The same turns and mirrors carry the whole set onto itself, and each row onto the other rows of its family. Which rows share a family with each named row? Give them in list order.
These 32 rows form 4 families of 8 rows each.
disom: [  8  15   0  27  -8  -7 -10  13  23  17  17  24 -24 -12  -2  14  26  25
  18   0 -33  -6  13  15   8 -32  22 -23   8   3  23 -28   0  16 -10 -17
  -7 -10   7 -11   4  -4   4  -5 -16   6 -15 -27  -1 -27 -21  37]
rupi: [  2 -16  17  -6  28  -4 -14 -30 -16  26  -1  -1 -18 -16   6   9  19 -35
  -3   1  14   4   2 -13   7  -8   2  -5   3  12   6   7  18   1   0 -31
   7  34  -1 -48 -10  13  23   2 -22  12  -4 -18   8 -18 -22   9]
gide: [  7  16   3  30  -2 -21 -11   9  15   7  -8  13 -31 -19   2  -6  25  13
   1  -8 -26 -12   5  -7  24 -23  34 -30  14   4   4 -19   4  40  -6  -5
 -18 -21   8   0  -6  11  -3 -12 -18   8 -31 -22 -10 -24 -10  28]
godo: [ -6  19  46 -12   3  23  -7  -8 -20  21  -2  17 -27  -5   9   0  18  13
  -2   9 -11  21   3 -17  36  14  22 -13  14   5  19 -13  30   5  25  -7
  17  22 -12  -6  14   1  12   4 -18 -13  24 -11  21  -6 -33   7]
guser: [  5   9   5  17 -14  -9 -16  23  -9  14   6  24 -25   5 -21 -15  17  15
   9 -25 -28 -14  25   4   3   6  -4 -45   3   2  15   9  26  18  -2 -12
 -15  19  -4  -6   7 -20  21   0  19   6 -23 -40  11   7 -28  48]
Zok: [-12  19   7  -4  25 -26  -7   8 -12  10   7   5 -19  -4 -21   3  38 -11
  12   3 -40  -1  27 -10   4 -13  -1  -3 -13  14  14  23  45  -2  15 -32
  22  -1 -16 -16 -24 -10 -11 -23  -9   8  15 -23  -7  -2 -28  19]
Gopo: [-21  12   5  -8   6 -16 -13 -19   0  20   7  18 -14   6 -32  -4  31 -28
  -2 -10 -20 -20  40   0  12   5 -13  -8 -21   7  23  37  37  16   7 -14
  31  -2  -7  -1 -17   1  -5 -27  -2  17  25 -13 -16  -3 -13  25]
febep: [  5  23  -6  19 -25  -3  -7 -15  40  23   4  30 -18 -11   1  -6  22  -5
   4  -3 -31 -21  14  28  22 -27  15 -15  10   3  21 -13   2  34  -8   0
 -12  -4  20  -3  -1  -6 -13  -6 -17  13 -10 -20  -8 -31  -2  36]
nurok: [  9  -1  -9  21  -5   5 -15  23  -9  -5   1  14 -35   3  -7 -19  11   0
  -3 -34  -1  -6  29  -5  11   9   3 -49  11   7   5   7  25  31 -13  -7
 -13  15  12  13  13   1  12  -8   8   7 -37 -41 -17  -4 -14  33]
bes: [-19  13  41  -1 -13  32   2 -43   1  24   0  27 -14  -1   6   6  12  -1
 -13   5   3  -7  18  -7  42  21  16  -7  12  -6  20 -13  12  27  11 -14
  18  31   0   6   5  -7   8  -2 -21 -15  29  -4  16  -2 -24   6]
Mezuf: [  1  32   9   6   4  18  32  -9  -5   3  31  12 -28   4 -13 -15  28  -7
 -18 -31 -42   2  21   4   7 -21   6  -9   7  14   3  12  10 -17  -3 -36
  13  23 -14  -8 -12 -19  11  -4 -26  -5  10 -28 -13 -21 -42   6]
poba: [ 17  27  -5  26 -12  -1 -14   3  23  21  -1  21 -26  -2  12  13   7  10
  22   7 -35 -20  17   7  11 -27   9 -27   8   2  26 -12   0  29 -13  -6
   8 -11   2  -7  -7   2  -2  -7  -3  24 -24 -30  -8 -21  13  25]
boso: [ -5  10   1   7 -26  -1 -18   4  14  16  -5  28 -24  15 -16  -9   8  -4
   9 -26 -21 -29  44  -2  10  13  -1 -32   0   1  22  13  30  37   4  -7
  -4  31  17  22  -3 -15   4   6  23  -3 -19 -30  -6  -1  -9  37]
vavun: [ -7  10  32   3 -23  -6  -9 -28  21  -1  -6  34   3   1  11  11  23  -7
   0 -25 -25  -5  46   2  22  41  16 -16  -8 -23 -14 -18  25  17   3   3
  11  18   3   6   8  11  10   9 -11   3 -19 -15 -27  10 -13  -1]
Tuz: [ -5  38   8   4  -5   7  28 -45  15  25  23   6 -27  14  -8  -6  20 -14
 -21 -33 -29 -21  27  -1  16 -20   9   0   5  12  10   7  -2   4  -2 -19
  20  11  -5   5 -17 -13   5   8 -22  -3  22 -13 -18 -28 -14   9]
Bere: [  2  20  46 -12  -4  28  -3 -32 -28  22 -14  12 -21  13  15  -2   4   6
 -10  15  -9  -8   5 -13  38  14  13 -13  16   3  16  -3  14  16   4   8
  23  19  -8 -18  12  14  10   4 -20   6  24  -4  18  -9 -18   5]
piv: [ -7  21  11  21  17  -1  24  -9   7   0  25  12 -43  11 -29  -8  21 -12
 -21 -37 -26 -17   8 -10  13 -22  22 -10   9  12   1   9  -2  13 -16 -52
  12  14 -12  -3 -19   0  15   5 -22  -3   2 -23 -17 -23 -21  22]
Kulat: [  2  -7  28 -23   8 -14 -14 -37   5  34   1   0   2   0  -2   1   6 -32
   4   8  22  -5  20   4  15   9  -5   7   6 -15  18  16  20   7   6 -13
  -1  34  16 -25  -1  -6  14  -1 -19  30   3  -1   5  -6 -10  26]
Guv: [ -9  10   2   2 -12  -9   6 -36  14 -18   1   0   8  -6  17  -5  21 -21
  11 -12   4 -12  31  21   8   6   4  -8  19 -25   7  -2  27  22   0   8
 -13 -25  10 -20  14 -19 -11  10 -17  11  -8 -15   2   9   9   3]
vul: [-11  25   4  -8  18 -14 -13  -7  -1  11  -4  15 -16  20 -19  -5  18 -20
  -7   5 -48 -13  28 -20  20  -7  -4  10  -2  13  11  31  40   3   2 -25
  32   2 -11  -2 -32   4 -13 -15 -18   6  22 -29 -15   3 -11  32]
nobo: [  3 -12  33 -25  13   4  -7 -13  -7  17   7   1 -12 -10 -12  -5  15 -20
   9   5   8  17   0   3   3 -10   9  -5  17  -8  27  17  21  -7  12 -17
  -5  29   6 -32   5   3  30   6 -26  23 -14   1  13 -14 -33  10]
ladu: [ -7  10  15   4 -11  -2   4 -20  -2 -17   4  18  11  14  19 -17  21 -18
 -10  -2  -7  -3  28   3  26  22  15  -9  33 -30  -4   3  36   7 -18   7
 -14 -27   5 -26  14 -14  -5   1 -20  21 -20 -34  -1  19   7  24]
gisa: [ -2  10  16   0  -7 -13  13 -11  -7 -22   9   5  -7   2  20 -13  30   3
   0 -16 -11  15  18   1  12   1  14 -18  26 -24   0  -9  32   5   3   3
 -31 -38   3 -25  23 -17  -2   4 -22  11  -4 -19   1  14  -9  17]
pabub: [-14   0  25  14  -1   2  -4 -22  12  -6   1  32   6  10  23  24  24  -1
   0 -13 -24  -6  44 -20  23  26  25  -4  21 -32  -1 -16  38   8 -18  -2
   7   1  10  -1  -3  11  13  13 -19   2 -37 -29 -27  11 -14   5]
Gisib: [ -6  16  -5  14  36 -19 -12   5 -15  16  11  17 -37  -1 -17  -8  34 -14
   0 -15 -18 -10  18  -8  21   0  -6 -15  -7  26   6  20  40  18  -8 -32
  17  -3 -19 -12 -11   8 -11 -17  -4  13  25 -33 -17  -6 -10  40]
figug: [ -9  10   5   1   1  -7   1 -29 -15 -21 -11   0  -4 -11  13 -13  25 -17
  -8 -14   4  13   6   1  22  14  19 -16  25  -8 -12   3  30  22  -7   3
 -31 -16  -3 -32   6  -5  -4  20 -26   6 -27 -26  15   2 -14  -2]
siku: [-10  -9  28   4   2  -3  -8  -2   5  -4   9  33  -5  -3  12  19  38   7
   4 -31 -26  18  44 -14  13  26  20 -22   9 -21   0 -18  36   0   1  -8
  -7   3   4  -7  13  15  26   5 -14   2 -32 -17 -31  15 -29  -3]
banup: [ -7  -5  24  -4  -1  -5 -19  -5  -3 -20   0  16 -10   1   9  25  19  -5
   0  -9  -2  31  31 -14  21  37  32 -17  -1  -8 -18 -20  25  13  -5 -12
   4  12   5  -1   5  21  -3  11 -22   5 -30 -27 -26  -2 -22  -6]
Det: [ -8 -13  31 -21  13  16 -15 -19  -9  16  -4   0  -5   9  -5   9  -5 -22
   1   9  13  -8  17  -4  13   3   2  -4  14  -3  34  19   8   4  -2  -9
  17  26   8 -35   3  19  33   2 -22  20 -10   3   7  -9 -13  -1]
Zub: [  5  21   5  24 -30  13 -13  11   0   2  -7  35 -23  13  -7 -11   2   2
   5 -21 -29 -31  21   5   9   0 -15 -47   1  -2  22  17  12  33 -16  -4
   1  18  -9   4  -2  -3  23  -4  13  15 -31 -39   4  -2 -12  31]
Gaz: [-11   9  46  -4  -3  19   0 -18 -28  -3  -1  15 -34   7  -1   0  14 -10
 -21  10   2   6  -2 -18  29  10  22 -20  -4   6  -3  -8   9  18  10 -34
  22  26 -12 -14   3   3   5  -8 -20 -13  27 -20  24  -9 -24  13]
nele: [ -5  21  -5   2   9  30  21 -32   5   8  15  19 -26  13 -19 -12  17 -24
 -23 -18 -46 -11  21   3  13 -23   5   3  25  11  13  28  13  -6 -15 -35
  24  17  -6  -2 -24  -7   2   2 -28   3   7 -28 -19 -13 -22  17]

The rest of the family of nele: poba, Bere, vul, ladu, pabub, Det, Zub
The rest of the family of nurok: rupi, gide, piv, Gisib, figug, banup, Gaz
The rest of the family of boso: Gopo, febep, bes, vavun, Tuz, Kulat, Guv

